[[ 1.55  0.79 -4.73 -0.99]
 [-2.67  1.08  5.47 -2.65]
 [ 2.66  3.25  4.53  3.69]]
:
[[ 2.66  3.25  4.53  3.69]
 [ 1.55  0.79 -4.73 -0.99]
 [-2.67  1.08  5.47 -2.65]]

[[-2.95  4.65 -4.31]
 [ 1.43  1.86  4.53]
 [-1.07 -0.48  6.20]
 [-3.17 -1.95  1.06]
 [-3.47 -0.61 -2.04]
 [ 0.97  1.50  1.93]
 [-1.46 -2.13  0.93]
 [ 0.99  1.78  0.14]
 [-0.83 -0.89 -4.31]
 [-2.97  1.95 -1.00]
 [-1.70 -3.25  1.87]]
:
[[ 1.43  1.86  4.53]
 [ 0.99  1.78  0.14]
 [ 0.97  1.50  1.93]
 [-0.83 -0.89 -4.31]
 [-1.07 -0.48  6.20]
 [-1.46 -2.13  0.93]
 [-1.70 -3.25  1.87]
 [-2.95  4.65 -4.31]
 [-2.97  1.95 -1.00]
 [-3.17 -1.95  1.06]
 [-3.47 -0.61 -2.04]]

[[-3.97  0.83  4.04  1.04]
 [ 3.55 -1.62  4.34 -2.76]
 [ 3.44  4.01 -2.24  1.98]
 [-0.73  0.67 -3.14 -0.64]
 [-3.03  1.43 -1.66 -0.10]
 [-0.91 -1.76  1.73  5.38]
 [ 4.53 -4.60 -0.99  1.40]
 [-0.56  0.59 -0.85 -6.23]
 [ 0.03  2.44 -1.91 -2.77]
 [-1.03 -2.36  0.97 -0.29]]
:
[[ 4.53 -4.60 -0.99  1.40]
 [ 3.55 -1.62  4.34 -2.76]
 [ 3.44  4.01 -2.24  1.98]
 [ 0.03  2.44 -1.91 -2.77]
 [-0.56  0.59 -0.85 -6.23]
 [-0.73  0.67 -3.14 -0.64]
 [-0.91 -1.76  1.73  5.38]
 [-1.03 -2.36  0.97 -0.29]
 [-3.03  1.43 -1.66 -0.10]
 [-3.97  0.83  4.04  1.04]]

[[ 5.03  2.65 -4.17  0.78 -0.82]
 [-5.89 -3.83 -3.91  3.95 -0.96]
 [-1.80 -4.16 -3.59  2.04  4.12]
 [ 2.21  2.43 -1.94 -1.21  0.48]
 [ 3.06  3.96  2.53 -4.69  2.69]
 [-4.26 -5.70  5.26  4.27 -0.89]]
:
[[ 5.03  2.65 -4.17  0.78 -0.82]
 [ 3.06  3.96  2.53 -4.69  2.69]
 [ 2.21  2.43 -1.94 -1.21  0.48]
 [-1.80 -4.16 -3.59  2.04  4.12]
 [-4.26 -5.70  5.26  4.27 -0.89]
 [-5.89 -3.83 -3.91  3.95 -0.96]]

[[ 1.46  5.47 -1.43 -0.39  3.52  2.98]
 [ 2.35  4.61 -1.35 -1.80  3.55  3.09]]
:
[[ 2.35  4.61 -1.35 -1.80  3.55  3.09]
 [ 1.46  5.47 -1.43 -0.39  3.52  2.98]]

[[-2.69  1.40 -3.47  1.56  1.15  0.00  1.34  0.87  0.25 -2.31 -2.53]
 [-1.09 -3.23  5.14  1.61 -0.68 -0.20  1.68 -3.96  2.08 -2.71 -1.46]]
:
[[-1.09 -3.23  5.14  1.61 -0.68 -0.20  1.68 -3.96  2.08 -2.71 -1.46]
 [-2.69  1.40 -3.47  1.56  1.15  0.00  1.34  0.87  0.25 -2.31 -2.53]]

[[-1.22  0.67 -2.05 -0.64 -0.24 -0.24 -1.00 -0.93 -4.30  1.30 -2.12  3.24
  -1.08 -0.38 -1.14  1.35]
 [-1.95 -3.70 -0.75  0.79  1.29 -1.23 -1.18  0.37  2.57 -1.22  1.01 -1.36
   2.15 -1.61 -0.59 -2.72]
 [-1.41 -2.96 -1.29  0.40  1.42 -2.00 -1.14 -0.33 -1.75  1.18 -0.12 -0.75
   1.76 -0.29 -1.89 -1.38]
 [-2.33 -0.99 -3.62 -1.35  4.29 -2.02 -4.87  0.93 -3.57  3.22 -3.18  1.51
  -0.34 -1.21 -1.16 -3.46]
 [ 0.71  3.61 -0.97 -1.30 -2.21  1.71  1.17 -1.47 -3.11 -0.24 -1.78  4.32
  -1.70 -0.16  0.51  4.69]]
:
[[ 0.71  3.61 -0.97 -1.30 -2.21  1.71  1.17 -1.47 -3.11 -0.24 -1.78  4.32
  -1.70 -0.16  0.51  4.69]
 [-1.22  0.67 -2.05 -0.64 -0.24 -0.24 -1.00 -0.93 -4.30  1.30 -2.12  3.24
  -1.08 -0.38 -1.14  1.35]
 [-1.41 -2.96 -1.29  0.40  1.42 -2.00 -1.14 -0.33 -1.75  1.18 -0.12 -0.75
   1.76 -0.29 -1.89 -1.38]
 [-1.95 -3.70 -0.75  0.79  1.29 -1.23 -1.18  0.37  2.57 -1.22  1.01 -1.36
   2.15 -1.61 -0.59 -2.72]
 [-2.33 -0.99 -3.62 -1.35  4.29 -2.02 -4.87  0.93 -3.57  3.22 -3.18  1.51
  -0.34 -1.21 -1.16 -3.46]]
